128 stands for zero in the data rows.
Here are some points:
[123 145 111 157 129 147 141 123 124 103 104  92 161  90 139]
[129 162 154  18  98 157  98 114 171 147 153 140  82 223  39]
[154 184 132  37  56 179 105 105 166 139 104 105 102 186   5]
[163  73  62 184 146 102 117  99 141 139  44 142 118  42  46]
[135 113 107 158 144 117 136  90 116 181  89 149 111  81  69]
[150  77 157 109 165  83 108 141  57 205 144 195  73 105 102]
[133 188  80 122  49 177 123 111 184  76  73  59 209 141  82]
[107 202 143  85  67 181 144 141 178  60 177  85 174 197 177]
[ 90 172 117 129  99 163 138 143 154  86 145  79 188 145 177]
[ 56 172 164 122 108 144 154 179 169  28 213  83 208 205 244]
[147 106  99 154 127 129 120  99 116 158  69 130 125  92  84]
[125 102  78 221 150 111 113 130 155  90  61  92 206  42 152]
[105 100 150 199 176  89 138 145  88 105 122  98 196  79 235]
[106  84 177 130 200  76 119 169  49 165 195 187  53 119 168]
[ 49  94 159 195 181  78 114 181 102  97 172 119 174 113 255]
[143  61 150 142 198  61 118 124  67 184 143 185  59  89 148]
[195 129 101  69  88 159 137  92 159 141 113 144  53 149  21]
[187 100  97 100 115 126 132  91 120 174  89 175  67 111  35]
[ 98 147 185  76 129 124 112 163 133 120 184 132 113 204 147]
[117 190 177  54  77 164 128 137 154  93 170  95 154 227 123]
[ 93 117 180  92 171 110 124 168  77 174 199 180  75 166 191]
[125 139 123 131 111 140 152 121 148  73 143  88 179 140 186]
[120 122 116 207 162 117 145 138  92  94 111  90 192  65 234]
[ 94  83 155 197 202  72 137 164  56 119 183 139 120 106 250]
[123 110  51 232 125 123 122 110 134 141  34 104 150  11 112]
[114 125  77 206 133 134 126 110 131  99  70  73 189  56 161]
[148 104 148  84 151 117 131 121  95 158 158 170  71 155 124]
[127  84 188  78 193  82 152 159  99 170 216 220  53 173 178]
Then 16 other points, each followed by its number:
[153  65 180 100 198  82 150 152  46 164 193 203  60 144 183] 0
[101 155 223   0 130 139 119 185 131 129 255 175  62 255 131] 1
[131 142 129 135 130 136 135 116 126 114 121 116 136 111 131] 2
[ 92 168 109 165  95 146 104 142 181  80 101  72 198 131 134] 3
[121 154 159  90 110 142 118 121 123 136 146 115 141 167 126] 4
[132 164 158 101 101 177 127 129 137  97 138  83 154 147 120] 5
[107 194 141  70  66 169 125 141 186  68 154  85 154 194  97] 6
[ 99 132 133 123 130 118 121 145 166 118 166 137 128 163 170] 7
[224 134 131  25  83 168 133  80 124 161 104 174  38 161   0] 8
[143 162 177   0  89 165 110 125 167 136 167 149  53 232  31] 9
[ 92  79 118 227 179  71 141 138 101 103 140 107 186  74 255] 10
[132 100 104 186 137 127 122 115  79 163  89 111 139  46 154] 11
[ 91 146 202  63 147 124 144 184 133 105 237 143 130 227 217] 12
[139 152 120  69 117 148 148 143 192 129 146 157 104 190 108] 13
[151 114 165  68 131 126  96 135 104 165 148 173  52 156  68] 14
[ 99 165 138 100 108 162 134 130 169 104 146 109 146 177 138] 15
Which three of these numbered points are nearest to each point below, ignoring the 3 directions in which the first points spread most? Their numbers follow each, nearest first.
[107 114 185 101 149 105 110 167  95 133 187 145 109 145 174] > 14 1 6
[145 142 136 116 126 139 143 110 122 138 131 139  98 125 103] > 2 15 5
[128 103 190  68 166 100  97 161  79 189 197 184  53 183 133] > 14 4 3
[137 118 100 146 109 117 116 114 106 156  98 125 129 111  89] > 4 14 10
[161  72 114 132 166 109 113 100  61 228 100 193  23  63  63] > 11 2 4
[156 103  42 208 113 127 130  84 138 131  22 101 159  43  83] > 10 12 15
[142 183 117  68  51 182 111 116 212  72 106  75 138 186  47] > 9 6 1
[137  67 138 136 185  65  97 139  79 196 135 189  60  97  95] > 3 6 1
[146  76 148 132 156  70 114 132  98 170 134 187  84 104 100] > 6 12 1
[ 85 135 169 123 158 108 129 170 114  94 198 137 137 169 201] > 6 1 9
[153 125 190  80 151 117 140 130  79 162 173 160  78 152 131] > 5 2 4
[120  57 165 160 223  53 139 158  65 157 194 187  46 123 210] > 10 12 9
[104 126 148 141 132 116 132 139 117 117 159 113 141 140 177] > 10 2 4
[ 97 122 104 235 153 118 140 121 108 104  87  85 188  42 213] > 2 15 4
[129 146  55 188  90 155 120  96 159 116  49  79 180  88  84] > 15 3 4
